Each row is where one point has got to under a steady rotation. How many ticks took it there?
The counts run from 0 to 784.
[  7  19  -8   7  -8  -2  -3 -17   8   7  27  15 -15  25  20  -1 -18  14
  12  20  -1 -24  19   8   1   3   6 -12  38 -15  17  -7  14  31 -27  -8
 -22 -11  -8 -14 -35 -32 -17  13 -18 -15  20 -25  -1  42 -17  -5   4  -7
  26  -7  -9 -25  37  -4  26  12  11  15  35]  508
[  5  20 -33  24 -24 -12   0   0  -7   4  23  14  11   5 -18   0  -7  12
  30  21  -3 -36  -2  15  -1  20   6  -7  53   2 -25  -8  -2   9 -15 -17
 -24 -18 -12 -33 -19 -18 -33  18 -16 -23  33 -23  20  11 -15 -17  11 -15
  18  -7  -5  -8   8  -5  39   5 -19   0  28]  369
[-14  21  19   7  10   2  21  14 -23  42  14  -9  15   3  -1  25   9  35
 -26 -14  18   3 -20  33 -17   5  18  16 -53  13  -8   2 -11  14   6   9
   0 -17  11   7   3  22  -7  24   0  -7  20  -4   7  -3  19 -40  -9 -25
 -16  14   4  14  12  10 -17  18   1 -49   2]  155
[ 11  -4 -31 -22 -22  -8 -29  19 -46 -27   3  21  12   2  14   4   0 -11
 -23   4 -29  -7 -27   4 -30  -3 -25  10  20   9 -32   0   0   8  37 -39
  -7 -19  -7  15  -3  16   3   6  21 -13  15   3  13 -22   4 -25   3   0
 -25  24   6  17   4 -18  28   5 -10 -30  16]  763
[-31  35 -25  -4   4   0   7 -31  -2  26   5  37   1  18  47  -8   5  44
  -3  24  23 -27  11  16   2  26  23 -12  11 -21  10 -29   2  26 -17   5
 -17  -9  -8 -18 -26 -11 -11   6 -12 -10  23 -17  -9  42  -4 -16 -14  -8
  10 -12 -25 -21   7  10  17  19   4  -2  25]  166
[ 16  -5 -17   5  -3   6 -14  35 -11 -17  21 -24  11  -6  19  26  27 -13
 -13 -14   1   0  25   8 -26  22  14 -15 -32   9 -12  26 -15  10 -17   4
  -1 -10  12 -12  12 -28 -14  10  19  -1 -16   5 -19  -3 -24 -30  17   3
  14 -15 -35  -2  52   8  17  28  20  -7  -3]  439
[ 13  19 -31  -4 -31 -20  -6  -6   4 -23  26  24  22 -24 -22 -40   2   4
  -5  12 -22   3 -15  -2 -16 -21 -30 -11  49  17 -25 -12  -8 -25  10  11
  12 -10   9  -4  21  19  -8 -14 -10  -1  -6   6   3  13  13 -10  12 -16
   9  -6   8  10  -8   7  13 -43 -47  16 -16]  618
[-30   5  -3   9 -10 -12 -14  21 -35  20 -11  -3 -23  -3 -38   9  22  14
   8 -31  12  -1 -10 -14  26  -3   8   3  -8 -23 -22 -36  10  -6   6  14
  12  -9 -18   0  32   0   0   9  23  -8   5  15  40 -19   3  -4 -31 -13
  21  -1 -14 -14 -20 -28   1 -23 -49  -1 -21]  469
[ 11 -17  -1  11 -11 -14 -16  32 -15  -8  27 -19 -36  -7 -56 -20  -5 -11
  12 -21 -14   0   7   1  17 -19 -19  -2  17   9   0  16  19 -23  -7   7
  19 -13   7  10  31 -20   6 -10  14 -10 -12   8  40   0   6  -4  15   3
  26  -9   1  -1   2 -13  28 -13 -14  35 -13]  612
[ 27 -26 -20  11 -46   5  -8  -3   5   5   2  -5  -2  -6 -14   2  -8 -33
  -3 -23 -17 -21  -5   6 -10  -1  15  -7   1  -1  -7   9  -7   1 -12  -4
  19 -43  21  22 -23 -25  14   3  22 -11  29  -7  19   5 -14 -22   6  33
  -6  27 -39   1   4  20  40  30  32 -12  14]  362
[  8  22 -21   7 -30 -19 -14   8  -5 -20  23  25  16  -3 -32 -46  -5   7
   8   7 -17  -6 -15   4   2 -31 -31  -5  43  26 -26  -4  -4 -13 -10   4
  17 -12  22   0  25  17   3 -13  -9  -8  -6   1  15  12  16 -19   9 -23
  19 -12  10   4   9  15   2 -42 -35  21 -12]  617
[ 21  -7 -19   6  -7   7 -13  13 -12 -32   6 -13  16   4  25  27  27 -17
 -16 -15   0  -1  37  -2 -21  28  20 -27 -20   6 -39  17 -15  14 -19   1
   9  -4  10  -1   6 -39  -6  -2  15   3 -17   2 -23   8 -34 -25  13   7
  10 -18 -32  11  48   8   7  18  13  -7 -10]  440
[-12  -5   5   0  12   2  20 -17 -18  13  37 -13 -31   6 -22  -2  29   9
 -17 -19  20  33  18  13   2   1  -8  -2 -21  -2 -17  12  17 -14  23  40
  33 -12   4  21  31 -15  26 -22  20  -6   3  22  41  13  24 -19  11  -2
  -4   5  17  38 -11   0  11 -10  -6  14 -11]  549
[-17  27 -15 -22 -12   2   2 -24  16  -8 -30  34   6   6  10 -36 -11  14
  20   2  20   2 -28 -13  13  12   3  32 -17 -45  -1 -36  10   7 -23  -7
   4  21 -16 -27 -15  26   4 -12  -5  29  -9  11 -10  24  21  -8 -37   9
  11 -13 -10  12 -10  -7  -7 -33 -18  -5   0]  321
[-12   9 -38   4   7  -8   3 -11 -15   2  16 -10  17 -13   3  40  53  12
 -14 -14   7   5  24  17  -5  31  14 -34 -23  -2 -48  -1 -33   2   9  21
   1 -17   9 -13  13 -40  -4  22   1  -5   8  16  11   0 -30 -16  -1   3
  11 -15 -20   8  30  19   5  18   7  -9 -11]  782
[ 15 -26 -29 -32 -17  -9 -24  42  -9 -21  42   5  -4 -21   2 -19  -3 -20
 -11   3 -33  11 -30  13 -26 -24 -38   3   5  25  13  18   0 -16  34 -10
  -6 -22  18   9  14   6   5  -6  24  -7  -5   6  13  -6   4  -8  26  10
   0   2  -1  -1   2 -12  27 -12 -19 -10  -7]  280
[-19   2  -1 -37   6   0 -13 -20 -21 -12   7  29  22 -28  16 -27   5  18
 -24  11  -5  11 -14  10  -8 -10 -18 -15  20  25  -2 -30  -1  -1  44  13
   5  -7  11   5  15  26 -15  -9 -14   0  -7   6 -14   7  29   1  -5  -2
   2  10   3 -13 -16  13 -25 -16 -55 -11 -22]  480
[ 31  -8  31  11 -19 -10  -5 -18  17 -15  -4 -30  12 -27 -55   7  -2 -16
  11 -17  -7  16   2 -11  23 -29   7 -17  -1  16 -25 -11 -16 -14 -24  13
  36   1  13  -3  15  -6 -18 -13   5   8  -9  -1  -2 -11  -6  11 -21 -11
  28  15 -13 -22   9  31 -24 -12  -1  26 -26]  536
[  1  -1 -22 -27  10  21 -31  37 -11 -19  16   5  -6   8  21  -3  -9   2
   8  -3 -10  -8  17  12  -7  33   7  -1 -16 -12 -10  -1  25   2 -12 -44
 -40 -17 -11 -14  -7 -44  -2  21  -6  -2  -2  21   9  11  -3 -22   3   0
   2 -42  -8  11  32 -31  30  -5  -3 -16  21]  514
[ 12  -8 -14   8 -11  -2   7  10 -14  -3 -11  22   4  27  26 -22 -21   7
  -5  10   2 -32   8  12  -7  17   6  16  13  -3  -1  15  10  25 -26 -28
  -3   0  -4  -5 -38  -8 -15 -14  13   8  34 -28 -12  26  18 -38   9  13
  -8  17 -24  -8  22  -2  19  42  16   6  33]  25
[-28 -12  -9  -4 -14   8   8  -3 -13  21  13   4  20 -13 -12  17  -5   1
   9 -19   6  -8 -15  20  -1  37  35  -3  14   1   0 -33  -5  17  31  -1
 -15 -32  -8 -21   4   2 -42  40 -22 -22   6  -6  -4   7  -3  -4  -3  21
   8   6  -5 -12 -15  -6  12   1 -43 -39  -7]  232
[  7   1  31 -16  14 -10 -52  48 -35 -13 -16  -8 -16  -8 -12  21 -14  -1
  -3  -2 -12   5  -6 -13   3 -17   5  10 -14  -1   0 -13  13  12  -4 -39
 -11  10  -9   2  18   6 -22   4  22  -4  -6  14   1 -39   0  -5 -30 -15
  16  -1 -15 -32  30 -36 -19  -2 -18 -16  -6]  671
[ 17  -9 -42 -14 -16 -18 -12  34 -23 -17  19  34   7   2   7 -26  -4  -7
 -13  20 -21 -14 -31  13 -37 -18 -49  19  23  18  -5  22   5   0  18 -21
  -2   8   6   0  -3  22   7 -10  25  -3  13  -7   9  -4  18 -31  19  -3
 -18  15   3  10   7 -25  28   3  -5  -5  24]  761
[  2  -7 -14  -7 -23 -10 -33  22 -34 -10   8  -2   0   5 -25  23 -12 -30
  -5   9 -40 -12 -31  10 -26 -19 -17  -1  19  17 -15   7 -16  10  32 -22
   4 -11  16  22  -9  14   7  29  27 -31  26  -1  28 -21  -9  -8  -6  -6
 -12  23  -1   2  10  -4  29   8   0 -42   4]  765
[ -3  -9 -44 -15  -5 -21   6  28 -28  -2  30  15  13 -29 -17 -23  22   6
  -5   7 -11  14 -35  22 -23  -9 -43  10   4  31  -7  24 -15 -10  41   6
   9   5   9 -13  31  26  -2  -2  18  -4   3   0  18  -3  21 -15  20   2
 -11  19   8  11 -13  -4   9  -5 -27 -14  -8]  622
[-27 -19   1 -19 -10  14  11  12 -13  28  10  13 -17   6  -4 -30 -10 -13
 -10 -31   0   0 -20  12  -7   3  -1  27 -29  -1  30   2   6   5  25   8
  26 -33  26  29   6  23  27   2  12   3  -7  12  14  16  43 -27   4  29
 -19  11  17  23 -15  -9  19  -2 -10 -32 -25]  79
[ -6   4 -30   9 -23   1  17  21 -10  26   1  11  17   2 -38 -12   8  -3
   2 -30  -7 -11 -20  23  -9   1 -10  23 -40   9 -22  11  -5 -14  -4   3
  12 -34  19  15   1   8  31   8  10  -3  26  14  40  -4  30 -52   6  -4
 -19  15   1  29  -8   7  27   8  10 -26  -8]  219
[ 27 -10  18 -36  38  16 -19 -11  11  -6   3 -25  -8 -17   2  22 -24  16
  10  23 -25  23  -4   5   7 -17  11   4 -21  -4   7   1   9  -2   5 -39
 -35  24   3 -11 -36 -20  -8  10 -16   8  25   8   3   4 -11  16 -23 -15
  -6   5   5 -12  30   4 -18   6  17 -26  31]  591
[ 24 -23  -5 -17  32 -10  -8  22 -39 -12  31 -15 -20 -21 -16  17  20   8
 -19  10 -14  28   5  20  -1 -21 -26  -5  -1  30 -13  41   9 -11  39  -3
   0   8  18   6  18 -16  -3 -21  22 -12  27   6  36 -16   5  -7  17 -10
 -15  18   8  -1  11  -5   0  13   3   8  11]  686
[-29 -17  29   2 -15  -7 -21  -5 -30  10  -8  -8 -19  -3 -56   2  -3 -15
  19 -39   4  -1  -5 -15  37 -14  17  -9  17  -6 -10 -39   5  -3  13  15
  24 -22   2  11  24  -4  -6  13   1 -10 -11  12  30 -10  15  10 -29   5
  20   2  -1 -14 -20  -2   2 -16 -39  -1 -41]  471
[  1   2 -37 -30  18 -16 -24  16 -11 -26  -6 -13   7 -19 -26  27  21   5
  23  16 -19  23 -23 -10   1  -4 -11   1 -15 -12 -38   5 -25  -6  12 -29
  -6  26   5 -29   7  -3   5  19  12  -3   0  23  18 -28 -20   5 -29  -3
   1 -13 -15  -7  29  -8   2 -19  11 -32  -4]  46
[-34   0  -6  -8 -45   7  -7 -18  -7  38   8  13 -15   7  10   7   8 -16
  -6 -24   9 -12 -37  10 -19  11   7   2  -1 -15  30 -24 -12  18  22  25
  13 -38   7  23 -10  13  16  25  25 -14   1  -5   9  11   5  -7 -20  37
   1  20 -16  10 -22   6  46  13  -9 -36 -11]  564
[-35  -6 -31 -23  17  -4   4  -6  17  18  13 -15  -8  -5   1  10  13 -18
  24   2   2  20 -23   3   3   3   9  -8 -15 -11  26   1 -40   7  20  38
  16  10  21 -28   3   1  12  29  -6  13 -33   7  -7  30 -16  14 -20  33
  25 -27 -16 -16  31  14  -1  -1   1 -30 -39]  721
[ 11  -7 -13 -50   0  -9 -55  14  -3 -21  -7  -6 -19 -18  20  23  -5  -9
  10  21 -24  14 -41 -26  -8 -18 -11   9   1 -19  21 -10   2   6  25 -27
 -26  15 -20  -7 -13   3  -8  12  25   3  -3  18   6 -13 -21  23 -38  12
  13  -3 -23 -22  15 -24   7  -7  -8 -20  16]  186
[  2 -25  -8   6  -6   9 -17  31 -16 -17  28 -21 -29  14   7  14  -4 -33
  15 -22  -2  -6  25   5  -3  35  18   4   7 -22  -2  15  12  16  -4 -24
  -8 -21  -8 -19  -4 -50 -10  17   9  -6 -12   7   7  18 -20 -20  14  29
  19 -25  -9  11  27 -39  39  10  -3   5   7]  33
[  9  -6 -38  -9 -11 -24  10   1  12  18  -4  14  -9 -36 -30 -11  11  24
  21   6  12   3 -34  -3  18  -7 -15  19  -1 -31  -2 -24  14 -22   2  -2
  -8  14 -28 -35  11  -1 -19 -20  16  12  17   0  25   1   5   5 -21  10
  15  16 -24 -17 -47  -5   6 -11 -27  28  15]  464
[-15  12  -9   5 -16 -13   9  -5 -25  18  36  -7   4   0 -35  30  22 -13
 -11  -3  -5  17 -37  11 -20 -10 -16  -5   7  14 -13   1 -39   8  33  37
  24 -18  26  17  11  23  17  24  21 -12  -1  -3  24 -17  -7   7  -9 -18
   1  17  15  18  11  15  13 -12  -7 -42 -22]  627
